(in the rows, 128 means zero)
One turn moves every row onto another: examples first, then more rows asked:
sel: [132 162 163 108 128 108 140 134 117 186 121 106 122 129 144 146 131 152
 125 124 162 111 132 109  98]
Seri: [122 152 141  96 122 120 134 149 121 111 106 148 121 132 145 125 120 126
 141 159 109 106  96  94 106]
mesuf: [122 133 143 122 137 107 125 131 137 126 118 175 118 150 142 148 124 127
 136  98 150 140 103 140 107]
luso: [140 127 147 114 105 132 158 144 114 163 124 146 117 129 122 143 136 148
 142  87 124 117  94 155 141]
nukuv: [104 139 147 114 137 103 142 143 143 126 112 154 132 154 130 144 138 124
 159 115 125 134 114 171 111]
Rud: [ 91 150 142 120  80 102 155 158 122 148 126 115 133 185 152 128 143 149
 156 127 142 132 123 133  98]
gedef: [125 152 155 111 139  87 141 149 134 144  89 159 132 143 121 157 125 121
 129 110 135 147 119 141  99]
mede: [116 153 139 116 100 121 132 139 122 134 171  84 131 142 113 130 132 150
 122 100 118 141 137 116 110]
pup: [ 88 147 164 110 129  90 156 157 136 145 152 117 154 128 140 142 146 174
 135 116 116  94 130 140 105]
ran: [122 167 142 108 126 116 139 137 128 120 110 144 118 141 158 144 132 125
 136 158  96  97 105 100 111]
rino: [116 139 127 134  95 110 148 135 106 134 121 124 110 115 159 127 155 160
 150 121 128  80 163 122  93]
rezef: [128 126 157 114  80 136 143 151 118 134 109 119 123 127 128 123 134 131
 131 143 149  98 176 113 108]
Zat: [138 124 126 126 125 107 114 176 110 132 138 136 123 105 152 132 119 129
 140 117 121 132 167 136  86]
vogal: [108 160 150 131  95 101 149 184 125 144 117 124 144 173 130 148 130 145
 128 119 149 144 137  92 104]
logis: [144 157 170 107  94 136 154 162 141 157 123 142 127 134 135 137 123 125
 125  87 113 124 111 164 129]
Vige: [138 165 137 135 104 127 142 168 127 142 111 119 132 124 132 132 150 114
 153 129 108  83 129 120 144]
pim: [112 129 158 127  85 113 140 154 131 107 132 149 133 117 153 127 132 155
 105 109 120  94 171 104  97]
zad: [ 95 134 141 141 101 105 143 150 117 137 131 138 126 173 160 126 139 172
 132 101 143 147 116  94 107]
zilon: [111 127 171 104 117 139 122 155 145 129 165 131 138 138 148 120 114 149
 128 115 169 111 120 117 111]
nak: [123 155 127 112  88 112 132 134 112 142 176  89 127 143 114 143 128 147
 126 101 132 130 131 117 101]
rel: [135 131 163 112  93 115 137 153 113 139  97 143 135 109 134  97 129 138
 107 116 109 114 111  95 133]
tif: [137 123 148 121 107 110 124 144 124 147 138 132 123 134 164 152 126 119
 117 130 104 129 176 154  97]
Feg: [115 143 143  98 113 108 143 140 124 112 118 158 129 141 145 145 125 131
 129 160  99  94  94 100 113]
Refus: [142 158 145 118 112 117 151 179 123 146 127 155 127 109 129 139 125 144
 137  68 119 120  99 142 118]
voz: [129 143 136 119  68 103 138 137 119 135 138 156 128 130 165 127 135 130
 125 111 112  68 100 131 117]
vesa: [116 155 136 105  91 103 136 135 112 141 166  89 130 135 118 125 128 156
 116  97 118 141 130 119  92]
Lun: [129  82 132 114 113 103 129 146  99 141 139 140 126 121 134 146 129 142
 132 131 118 127 157 142 107]

tif moves to Lun
mede moves to nak
Now these:
Vige moves to voz
Rud moves to zad
rino moves to pim
luso moves to Refus
zilon moves to sel
nukuv moves to mesuf
Feg moves to Seri

One turn moves every row onto another: examples first, then more rows asked:
kem: [170 144  87 129 127 152 162 109 147 159 157 117 143 148 165 161]
pel: [127 161  76 123 135 155 140 124 140 173 134 135 138 121 160 125]
Buk: [149 139  78  92 120 137 122 138 156 127 149 138 119 140 157 105]
giv: [130 165  78 128 134 155 138 133 134 171 133 142 133 116 156 128]
Tudo: [132 147  97 127 121 116 154 157 113 154 201 149 129 155 146 136]
fuve: [136 131 121 138 103 141 144 159 113 151 178  97 106 143 130 149]
zis: [144 123 118 144 110 135 141 156 117 150 182  92 104 147 129 141]
besi: [111 120 133 150 137 135 148 111 113 113 162 113 128 143 150 137]
Zupap: [113 122 130 143 136 133 149 111 105 110 163 114 128 151 155 139]
ropiz: [151 139  80  96 122 137 121 139 150 120 146 138 123 136 160 103]
bug: [129 143 100 124 113 122 157 165 118 158 199 147 122 148 143 126]
sanaz: [127 166  71 122 135 157 145 129 134 173 137 139 132 121 154 127]
Bov: [141 118 118 138 111 135 145 160 116 148 178  91 104 140 134 145]
kop: [148 145  81  91 117 141 125 129 153 119 150 144 119 141 154 106]
ler: [159 139  82  97 121 137 122 134 154 125 152 141 116 136 160 105]
legu: [141 130 123 146 110 135 147 160 116 150 178  97 105 139 129 147]
dovog: [108 147 122 130 109 130 147 109 120 136 188 155 148 146 151 123]
gonel: [122 125 134 151 137 134 148 103 107 120 165 109 129 149 157 136]
rokuz: [117 152 118 130 103 125 139 112 121 141 193 152 150 155 145 131]
zet: [117 119 133 146 132 135 146 104 109 117 162 107 132 141 155 138]
kepi: [130 157  72 132 136 156 138 121 137 174 136 137 136 117 153 122]
Bifa: [162 118  68 121 125 140 144 114 157 133 162 118 139 170 134 140]
gekob: [117 124 136 150 133 130 147 108 111 111 165 114 129 146 148 136]
puf: [166 150  85 138 133 158 157 115 143 161 152 107 145 145 162 161]
zek: [130 162  76 127 130 157 136 128 137 173 132 133 141 115 156 123]
Remig: [148 142  82  98 120 137 118 136 152 119 146 147 120 137 152 106]
Zizu: [139 126 125 141 109 139 145 162 120 146 178  98 103 137 135 147]
zok: [166 122  74 121 129 142 134 119 157 120 159 109 138 168 138 137]

Zupap moves to kepi
kem moves to Tudo
zis moves to kop
Now these:
Remig moves to zet
zek moves to Zizu
puf moves to bug
pel moves to legu

One turn moves every row onto another: examples first, then more rows asked:
ludez: [130 100 112 130 133 105 136 119 117 157 125 192 113 122 149 128 116 132
 147 122 115 152 128  96 114 135 125 174 135 150 150 102 109 121]
koz: [123 109 122 110 121 106 118 176 122 156 135 146 113 128 141 118 137 141
 156  99 152 133 123  91 169 138 154 145 100 157 156 125 119 119]
Lolum: [126 130 129 139 148 135 115 163 171 137 139 165 123 160 114 157 127 102
 102 116 136 132 100  93 134 139 128 167 140 152 174 150  78 129]
Pebo: [120 104 122 115 139 101 126 129 108 159 114 198 117 130 146 138 124 136
 142 120 105 148 134 100 118 138 127 172 132 147 143 101 101 122]
Vidi: [138 137 113 116 121 138  88 138 104 126 126 146 160 120 125 118 140 113
 120 118 104 138 112 105 127 148 108 135 138 131 155 123 120 126]
Pizu: [129 103 103 129 156 133  87 154 128 133  93 136 121 138 115 144 128 147
 107 120 137 151  88  95 135 188 118 179 102 143 149 123 115 108]
fivuv: [128 134 126 140 146 152 115 164 160 133 128 162 117 153 119 158 128 115
  88 114 131 124 102 101 118 138 112 169 139 153 167 150  77 126]
non: [104 132 134 102 136 112 105 122 143 138  95 145 123 105 139 137  96 144
 132 102 133 141 100 123 121 130 144 137 144 143 143 159 148  96]
Ruva: [151  93 140 141 151 108 141 159 150 109 111 152 143 112  93 136 116 136
 137 114 135 147 114  62 106 153 137 167 161 143 138 161 120 111]
pese: [119 114  87 135 137 120 110 131 132 146 124 148 137 133 181 144 118 152
 111 131 153 132 131  99 127 143 128 192 111 155 142 156 119 121]
Tir: [ 85 126 105 111 153 117 123 175  97 138 115 138 139 137 133 145 108 136
 132  89 136 136  90 107 149 143 153 171 136 120 115 118 142 137]
bedid: [109  93 128  83 104 114 112 154 130 173 108 132 130 115  95 147 137 142
 120 128 136 136 115  79 110 163 161 158 130 130 154 138 130  94]
Vunu: [136 131 116 117 121 140  98 121 103 119 130 147 149 118 130 118 131 104
 110 109 112 144 114 102 125 151 112 142 135 115 157 125 122 130]
tesa: [140 110 121 100 143 105 147 170 116 144 143 163 127 134  90 123 105  98
 142 115 113 135  91  66 135 148 105 148 150 128 119 157 100 136]
bisu: [122 137 118 107 121 121 139 154 127 156 146 109 163 107 127 118 120 151
 145 132 112 115 120 101 131 150 128 174 130 176 134 139 110 122]
sen: [129 124  80 115 162 115 107 131 130 178 110 148 150 124 150 156 117 141
 118 115 167 134 124  95 130 135 129 188 128 137 142 163 119 127]
ded: [152  89 142 133 140 108 132 160 144 103 105 141 150 122  97 139 117 139
 130 121 136 129 106  65 109 165 139 165 152 139 124 171 121 105]
basov: [110  94  81 132 150 135 145 128 138 137 128 181 123 163 130 131  96 123
 102 115 144 146  88  92 125 135 133 160 134 120 109 163 122 108]
Zaz: [134 130 129 163 150 129 150 134 126 123 145 137 140 132 114 106  93 138
 136 114 144 125 131 101 122 134 142 144 121 141 136 178 122 120]
kur: [103 120 168 146 126 112 121 157 129 117 129 187  91 142 106 139 115 128
 116  98 162 152 122  72 121 141 132 163 143 137 138 149 106 115]
Lod: [114 149 125 117 142 114 106 135 117 157 144 119 148 104 108 114 120 144
 147 118 125 136  97 104 133 154 145 187 138 180 125 149 106 130]
nimik: [ 97  86  88 122 120 136 148 175 142 148 127 129  98 145 124 152 119  98
 119 104 142 124 107  69 143 138 132 145 141 154 148 164 117 119]
gosuk: [107  96 136  85 107 118 130 156 139 177 117 134 134 119  87 148 134 138
 124 121 134 136 100  79 120 172 155 166 129 123 158 128 120  93]
debor: [137 107 110 102 143 108 142 158 113 132 148 167 133 141 111 122 111 103
 142 119 107 125  95  61 138 143 101 143 149 142 109 156  99 135]
zupo: [111  88  88 133 119 131 144 164 137 144 126 133 104 144 119 145 106  81
 120 107 143 132 113  77 150 145 134 145 152 143 155 164 121 126]
gelo: [115 121 123  91 113 118 121 122 119 125 107 144 123 100 141 137  99 152
 111 106 125 143 109 104  98 131 119 149 127 138 120 150 149  95]
Zado: [ 97 118 114 135 128 143 159 125 171 172 145 161 142 149 103 150 131 135
 129 116 129 146 124  85 123 123 127 170 142 151 133 163  96 101]
bem: [110 109 123 135 151 122 166 168 125 134 127 154 157 163 100 126 114 130
 145 126 149 138  76  92 151 156 150 170 109 142 113 165  95 126]
fes: [ 79 143 129 100 122 128 110 142 145 161 102 159 137 133 114 159 122 147
 145 148 148 156 113 109 147 142 116 163 143 138 115 123  95 133]
reki: [122 108 132 117 125 107 129 169 135 158 148 143 122 129 139 120 143 142
 164 116 153 135 128  83 167 141 156 153 104 151 168 127 119 125]
naba: [ 85 128 144  92 123 124 127 157 144 149 116 173 146 140 124 170 133 176
 130 142 131 146 101  96 137 149 118 180 121 151 119 122 104 109]
Sili: [110 119 174 147 115 111 129 162 123 120 128 184  95 137 114 141 112 139
 125 104 155 132 135  84 120 131 136 166 139 139 131 149  97 116]
veke: [ 92 126 114  89 129 131 125 177  94 127 120 132 137 145 145 144 102 135
 111 101 134 122  84 110 156 150 136 162 101 124 128 135 121 124]
tanak: [107 142 154 110 125 155 152 144 147 125 127 143 125 145  86 136 114 133
 104  97 137 151 104 108 114 131 140 136 128 119 120 157 114 118]
Gaput: [127 106 117 121 153 138  98 149 122 128  96 145 120 139 111 145 126 139
 108 121 144 159  68  89 138 186 113 171  98 130 152 126 123 110]

Lolum moves to tesa
bem moves to tanak
Now these:
pese moves to bisu
gosuk moves to Gaput
Tir moves to non
Sili moves to nimik
bedid moves to Pizu

One turn moves every row onto another: examples first, then more rows asked:
Vusi: [122 177  95 131 132 161 166 174  88 146 156 105 139 145 142 126 104  82
 131 110 120 133 139]
Mis: [117 119 109  96 144 180 151 144  96 168 138 125 101 154 116 138 120 112
 150 137 155 147 133]
ditu: [ 98 135 122 111 130 187 163 154 104 115 107 139  79 154 140 150 122  84
 141 125 104 105 138]
guge: [121 160 132 111 143 142 133 141  72 168 143 124  80 160 141  92 156 132
 148 116 111 125 173]
kis: [123 133 134 119 137 170 129 153  75 151 157 135 111 169 115  95 133  64
 162 121 103 165 122]
gib: [130 115 101 105 147 173 169 143 113 157 143 121 100 157 119 132 135 116
 136 128 151 149 121]
Zuf: [103 173 102 116 127 169 160 173  80 154 166 111 140 139 130 127 100  85
 132 122 127 126 152]
Kesu: [ 74 135 114 132 120 153 180 171  75 145 127 116 143 138 156 133 148 102
 147 123 121 112 152]
bemo: [133 162 132 123 146 138 139 136  82 153 137 129  74 165 147  96 163 127
 149 110 108 132 161]
Nam: [126 163 124 123 117 161 158 193  84 136 175 116 125 154 109  85 129 105
 117 122 113 130 139]
mene: [100 133 120 112 132 185 167 153 108 113 109 138  79 155 140 149 128  86
 136 123 103 104 136]
Zit: [ 78 149 110 117 113 182 150 157 102 132 119 107  86 151 123 140 147 113
 159 118  88  90 150]
Nenug: [123 155 130 111 145 141 144 140  82 163 149 124  79 162 139  89 167 136
 138 114 111 123 169]
miv: [ 99 121 103  94 115 187 112 157  82 125 131 124 109 145 143 118 145  70
 168 114 126 150 142]
vuga: [116 160 138 111 143 143 129 137  73 163 141 134  76 162 138  96 157 127
 153 120 113 126 170]
Dezi: [ 91 156 106 127 116 177 146 158 100 131 107 105  83 156 136 141 141 108
 167 110  84  97 144]
noko: [111 167  96 123 130 164 177 173  97 143 174 107 141 141 128 122 117  91
 115 115 124 125 142]
Moban: [ 91 150 104 127 117 176 159 157 112 123 117 104  84 155 130 137 154 113
 153 109  84  94 140]
Balug: [138 125 102 111 148 172 156 144 101 162 124 121  98 161 132 138 119 108
 153 125 149 157 121]
ravu: [121 119  93 111 119 177 131 157 102 109 131 117 106 151 152 113 161  73
 154 100 120 155 125]
beza: [ 95 109 100  92 114 187 133 155 104 114 153 122 108 144 130 110 169  82
 143 114 127 142 138]
Botel: [132 160 128 119 147 138 140 141  78 163 139 122  78 163 147  91 160 131
 145 110 108 129 165]
Relok: [111 124 134 110 134 173 140 152  83 148 175 136 113 167 101  91 145  73
 147 128 106 155 125]
fal: [ 82 140 111 139 122 150 177 171  73 145 118 113 142 141 164 133 143  99
 152 119 120 117 148]
renu: [119 154 134 113 144 141 143 136  87 154 152 132  76 162 134  93 172 133
 138 117 112 125 166]
Lud: [ 94 132 123 107 129 187 164 154 106 115 112 139  80 153 136 148 127  87
 136 126 104 102 139]
Vip: [143 173 122 136 120 155 149 193  77 137 155 113 123 159 126  89 115  96
 132 114 108 142 132]
sim: [130 128 129 124 138 165 146 153  91 141 166 131 110 172 114  91 148  70
 146 116 101 163 113]
zenem: [121 171 130 119 116 165 138 193  64 148 162 119 127 153 112  91 108  97
 137 127 114 133 147]
mes: [ 83 136 110 139 122 149 185 171  82 140 124 113 142 141 161 130 152 103
 143 117 118 114 145]

Lud moves to ditu
Nenug moves to guge
Now these:
Zuf moves to Vusi
Balug moves to gib
Moban moves to Zit
zenem moves to Vip
vuga moves to bemo
fal moves to mes
beza moves to miv
kis moves to sim

